Named moves (each a turn or a mirror), then the moves between two rows, first move first; the first pair answered:
dabeg:
-50	-69	54	218	-30	118	155	-63	107	-32	180	-13	13	35	24	12	183	158	37	-35	-11	150	-102	127	106	-115	-181	-10	15	-131	-21	-55	-18	-24	-5	24	-50	-338	-35 -> -76	49	107	87	184	38	82	-89	82	-19	214	27	24	97	-51	18	50	156	30	111	-74	-51	-200	4	-52	16	-145	57	-85	-55	-34	113	86	83	-110	55	-52	-362	-49
124	150	16	-139	-341	-47	146	153	202	-128	-283	103	-5	-114	247	90	-25	-162	167	115	-56	-41	70	145	184	357	-5	-318	-375	42	34	95	37	-95	104	-7	-29	332	-63 -> 107	192	27	-172	-296	-40	150	145	168	-128	-259	109	7	-105	238	77	-66	-159	157	137	-89	-114	18	122	117	387	21	-280	-390	79	18	155	57	-54	27	-3	-23	305	-56
-122	-30	104	-72	-220	-84	64	303	-154	-38	57	-397	-35	62	-163	138	108	-81	93	159	-62	112	152	90	-30	-116	20	77	12	-53	-128	-34	-111	-191	151	-95	-56	4	84 -> -167	88	133	-183	-22	-149	16	283	-143	9	106	-336	3	133	-212	149	-21	-84	89	241	-118	-91	82	0	-162	-4	46	101	-49	0	-109	117	-26	-93	60	-42	-43	-32	77
Goled:
102	-187	-59	83	-158	-104	46	160	-22	-1	131	20	-151	-33	121	157	166	-8	157	115	-119	188	-212	-93	-104	-139	16	-100	130	-81	-169	-53	45	10	93	-7	-30	57	-58 -> 135	-199	-23	78	-160	-81	50	187	-9	14	89	44	-106	-60	131	150	164	10	185	75	-112	185	-221	-141	-79	-106	-8	-123	124	-101	-198	-42	45	12	96	-60	-13	82	-41
-189	-228	38	56	-12	323	-95	-208	-3	-138	-129	3	69	-74	38	71	126	153	-59	-11	232	179	180	-4	86	62	112	14	-24	61	123	-26	-71	-150	-57	122	18	79	-39 -> -154	-204	98	-64	-47	325	-118	-142	48	-112	-216	126	151	-115	25	96	82	169	23	-99	111	105	108	-157	138	148	110	-73	-138	91	79	34	-72	-109	-70	41	53	71	-15
-24	184	-5	-104	386	-94	12	-71	-75	-20	56	-95	-59	-26	-43	-130	-133	-4	-115	214	53	-175	-37	8	-225	175	186	29	2	126	139	222	77	114	-126	181	-144	17	69 -> 4	235	19	-186	396	-86	-3	-8	-53	-2	-17	6	33	-54	-59	-92	-153	10	-55	179	-16	-259	-74	-82	-201	218	186	-12	-48	141	139	264	85	148	-136	143	-117	32	56
Galod:
-110	73	-3	99	134	-46	-51	-36	64	-45	-145	15	-42	-36	73	-123	21	-28	-4	-128	-81	-133	52	107	76	29	-88	-32	-25	-20	93	-29	-75	1	-15	89	45	-63	138 -> -109	-14	-114	192	63	-129	36	-6	26	-71	-50	-63	-154	23	119	-171	26	-40	-14	21	-34	-9	62	122	12	-66	-82	-65	67	-25	31	-43	6	-35	89	129	-62	-25	76
91	-138	-69	-11	36	-178	39	136	-123	66	113	-117	-25	116	-38	60	107	98	45	94	-52	-43	-92	22	-79	34	-52	-30	-4	-167	-75	75	135	73	-26	85	-36	90	-49 -> 42	-33	53	-98	74	17	-51	72	-56	70	-22	-20	139	21	-47	50	112	155	49	-149	-63	-166	-7	50	88	145	-27	-14	-124	-168	8	74	-22	79	-73	31	108	66	11
-47	108	108	-85	166	78	-94	-94	-15	15	-50	-17	136	-9	-38	-13	-25	64	15	-220	-9	-102	17	-16	77	77	-25	125	-46	64	10	112	-170	-56	-50	-77	117	-79	83 -> 28	-89	-84	125	-41	10	48	-29	-68	-6	71	-161	-67	52	41	-18	89	14	-25	-45	115	193	92	87	24	-149	-33	51	157	20	-46	-20	-89	-170	134	-27	-53	25	-1
54	-19	47	-37	-91	-28	11	87	-33	-11	-80	75	28	-35	-77	32	14	139	24	23	-49	-18	-78	-80	54	23	12	1	-45	-3	-37	86	-42	-14	114	-51	83	-3	-11 -> 52	-74	2	-10	-150	-24	58	110	-46	9	-69	36	-14	-1	-56	13	4	132	15	69	-17	52	-53	-61	24	-6	24	8	-6	-4	-40	31	-45	-43	145	-45	23	6	-38
Pairs:
Between the rows of a pair lie two moves.
6	29	18	-5	115	-106	-9	13	-30	95	96	43	20	77	-67	102	-62	6	33	82	-104	-101	-157	-106	-150	-26	-56	107	-4	88	-103	35	88	78	-64	10	-16	-116	15 -> 43	-96	-43	172	-102	-18	53	12	-31	29	116	-65	-41	52	20	81	94	42	24	3	29	130	-56	28	-4	-191	-80	82	152	-10	-119	-120	-27	-54	54	3	16	-68	2
Goled then dabeg
77	-7	-22	-73	31	84	-30	-67	-116	28	30	89	22	39	-47	79	42	91	-53	28	-16	68	17	2	72	-139	-48	166	7	-65	-117	-69	-59	-172	93	70	9	-67	-14 -> 94	-4	-12	-87	7	8	6	-26	-103	37	38	109	24	49	-37	113	5	92	-22	77	-75	68	-30	-57	42	-145	-43	119	-8	-62	-168	-26	-12	-120	104	88	-26	-32	-24
Goled then Galod
-4	-134	167	-32	132	182	0	25	211	52	-76	95	96	-95	29	165	-7	46	-11	-216	-14	-115	4	145	88	-54	-180	-125	99	34	-48	34	-25	86	-242	-168	-114	-21	294 -> -30	-242	52	68	246	21	32	-50	131	76	89	-63	-69	38	2	127	-25	27	-102	46	33	-86	-18	215	-120	-156	-134	-48	207	67	-67	65	58	75	-217	-62	-223	-22	272
Goled then Galod
8	-7	-128	-58	-22	-274	72	153	16	-36	91	17	-158	8	-8	-90	-179	-55	80	314	-70	-89	-43	-105	-257	93	82	-95	-45	150	-121	170	262	-33	44	95	-72	82	-131 -> -23	121	40	-197	77	-146	-44	125	49	-56	-61	164	41	-39	-55	-31	-222	10	137	44	-180	-270	-108	-178	-145	240	73	-59	-190	117	-51	202	125	58	-75	50	115	-21	-69
dabeg then Galod
10	61	127	-133	-36	2	-35	174	21	-36	-17	201	37	24	6	35	-59	-13	35	0	-41	-126	-75	-148	19	69	-60	-78	-102	-31	3	57	105	56	20	-29	109	49	78 -> -75	67	123	-69	153	50	-67	-11	-44	-49	55	78	-13	77	-56	-32	-72	-21	-79	34	97	-158	19	24	-54	69	13	58	-24	-18	117	21	41	14	-64	96	153	-58	125
Goled then Galod
-81	-31	24	0	-201	126	-98	84	60	-114	-197	63	26	20	62	-39	82	207	58	-244	-67	147	20	-32	255	60	-80	-183	8	-139	-41	-85	-66	-120	213	-40	127	38	70 -> -90	119	110	-149	-13	21	-165	56	79	-65	-172	196	97	43	-32	-10	-106	235	95	-162	-198	-107	-125	-190	113	189	-76	-121	-128	-46	-25	59	2	38	69	-17	182	-61	105
Galod then Galod
-80	149	68	-226	46	83	-32	109	46	-48	9	163	238	-98	6	-27	-35	-42	-8	-30	21	-123	14	-362	83	-35	-27	-79	-50	120	-29	65	51	-9	-37	-76	69	-100	-164 -> -40	14	-48	-110	-83	-28	95	180	21	-94	103	72	71	-18	61	-30	59	-81	-21	147	101	92	-28	-311	-3	-241	-55	-101	131	78	-130	-6	147	-62	84	-53	-98	-51	-222
dabeg then Galod
54	-68	32	-95	41	-87	34	-50	204	8	126	12	-76	109	-123	104	-18	-12	37	122	-40	-6	-146	-79	-26	-83	-81	10	96	23	-85	-52	12	-9	58	-21	42	-145	3 -> 4	-72	53	-63	64	62	-4	-145	180	-4	47	-20	-42	32	-145	78	44	34	-12	5	50	25	-45	94	88	-63	-91	65	126	-18	8	-127	-117	-84	53	-44	102	-180	42
Galod then Goled
100	-158	-127	71	165	200	19	127	29	-19	102	-102	-126	-67	167	-138	-237	5	5	65	-71	-31	49	111	-173	179	-79	48	355	-70	-45	83	148	-13	8	184	-258	293	112 -> 40	-90	-38	16	306	270	-91	36	17	-7	70	-77	-19	-86	108	-131	-270	11	-15	-91	-47	-140	85	147	-113	285	-47	113	295	-95	19	97	45	-26	-67	164	-172	218	179
Galod then Goled
-22	-104	95	112	49	162	-178	-273	-85	14	47	-98	-6	132	-90	57	93	20	-51	-121	176	20	-15	152	-42	-60	-77	93	5	-175	106	-218	-120	25	16	-26	68	-136	142 -> 74	46	164	-128	31	-2	-165	-54	-19	57	-3	116	100	89	-113	166	-21	25	107	-83	-92	-154	-258	-172	-59	56	-121	-34	-210	-124	-38	5	32	171	-42	-123	49	-88	120
Galod then Goled
-50	-74	-31	53	-9	74	17	-41	-37	42	-4	-82	102	43	28	-26	45	-2	-119	-136	133	105	47	129	33	-49	2	72	61	27	-2	-46	-101	-68	22	45	29	-61	25 -> -14	28	41	-81	29	43	-46	53	41	78	-76	79	221	-27	1	28	-10	22	-15	-171	6	-16	-43	-46	52	90	-20	8	-105	46	-5	46	-67	50	-34	-2	73	-51	12
Goled then dabeg
-145	95	-10	-2	50	54	111	-143	113	219	39	144	169	-265	157	-95	143	38	78	-7	-175	31	149	-1	65	24	233	259	57	-93	73	33	68	-84	-144	163	-96	182	-11 -> -155	113	-18	11	103	-7	95	-105	103	243	62	160	171	-240	139	-87	120	19	65	29	-196	-3	105	-46	-21	40	224	254	46	-65	86	92	111	-78	-176	175	-116	150	-20
Galod then Galod
-31	6	119	-5	-47	144	-43	-113	-112	-82	-65	127	149	17	-25	53	77	123	8	-195	-136	-19	33	-23	103	26	46	-19	-51	8	84	-60	-130	42	-103	-33	125	-72	74 -> -29	49	121	-45	72	-62	-33	-98	-119	-41	76	104	74	103	-96	68	-27	83	11	37	-192	-94	-107	-103	-118	43	22	8	-65	57	41	33	-10	126	-172	-8	32	-84	25
Galod then Galod
-82	-183	-181	303	-24	80	-18	-90	-93	-10	-80	-63	-57	-94	-31	-55	140	-105	-58	-50	211	208	173	269	-25	-200	-51	43	159	158	194	-63	-205	-73	103	-3	-18	136	134 -> -130	-12	-38	157	100	185	-143	-141	-46	-7	-203	68	131	-175	-84	-57	29	-43	-17	-252	123	-40	166	178	85	18	-42	96	-5	186	272	37	-300	21	-23	-58	162	56	233
Galod then Galod
138	-58	117	63	-115	12	49	58	101	60	-124	40	152	-14	17	67	19	65	85	-196	-58	8	-112	-24	166	-202	-27	24	-122	11	-6	-105	-80	-148	8	-149	200	-198	156 -> 38	25	120	-2	219	-107	29	-102	5	93	62	-30	66	114	-105	16	-116	22	-59	76	-29	-212	-152	-22	-114	-99	59	162	-128	121	26	20	20	-61	-121	8	161	-248	138
Goled then dabeg
20	20	45	-80	-14	-86	-1	84	49	18	34	34	-23	68	-57	-3	-88	-18	66	63	-58	-47	-116	-156	-85	90	10	-3	-12	47	-33	120	54	61	-56	36	-35	-29	29 -> 13	-96	-53	53	-151	-69	70	92	31	0	54	-19	-99	60	-6	13	-4	-18	38	72	-12	111	-67	-86	-85	-34	13	-24	57	12	-43	25	55	-18	34	11	-126	39	-16
Galod then Galod
-103	-53	23	131	33	93	-24	-111	-45	-72	15	-65	-36	26	30	40	31	-24	-21	-72	211	55	-38	118	108	17	-83	171	70	-122	112	-125	-99	-43	-156	72	122	-234	97 -> -110	80	77	-37	133	38	-109	-71	-25	-55	-38	55	48	29	-14	53	-62	-16	40	-71	83	-108	-142	-28	75	165	-57	190	-77	-42	89	36	-53	47	-234	47	159	-234	100
dabeg then Goled
18	-84	-101	45	-35	-137	5	37	-95	-42	189	27	-124	6	67	28	-24	-92	-45	75	-60	98	-31	-44	-3	-3	33	-79	-112	70	-34	31	139	-38	-7	78	-53	19	139 -> -58	-66	-57	50	78	-37	-46	-82	-117	-39	143	-42	-101	-28	36	-19	-34	-78	-127	-31	40	47	62	92	55	-11	59	45	-117	79	61	1	31	-85	-81	139	37	-71	201
Galod then Goled
10	-52	-27	22	-116	96	26	-14	-16	-26	-43	-34	-42	-22	71	-130	27	-34	-53	24	103	95	151	83	45	49	95	10	33	-43	59	-6	-35	-64	68	32	-75	128	-17 -> -8	42	50	-84	6	122	-34	-47	-7	-36	-97	18	59	-63	22	-122	-52	-34	-69	-71	37	-10	96	34	68	121	103	15	-37	-16	118	37	-76	-33	-21	40	1	106	29
Galod then Galod
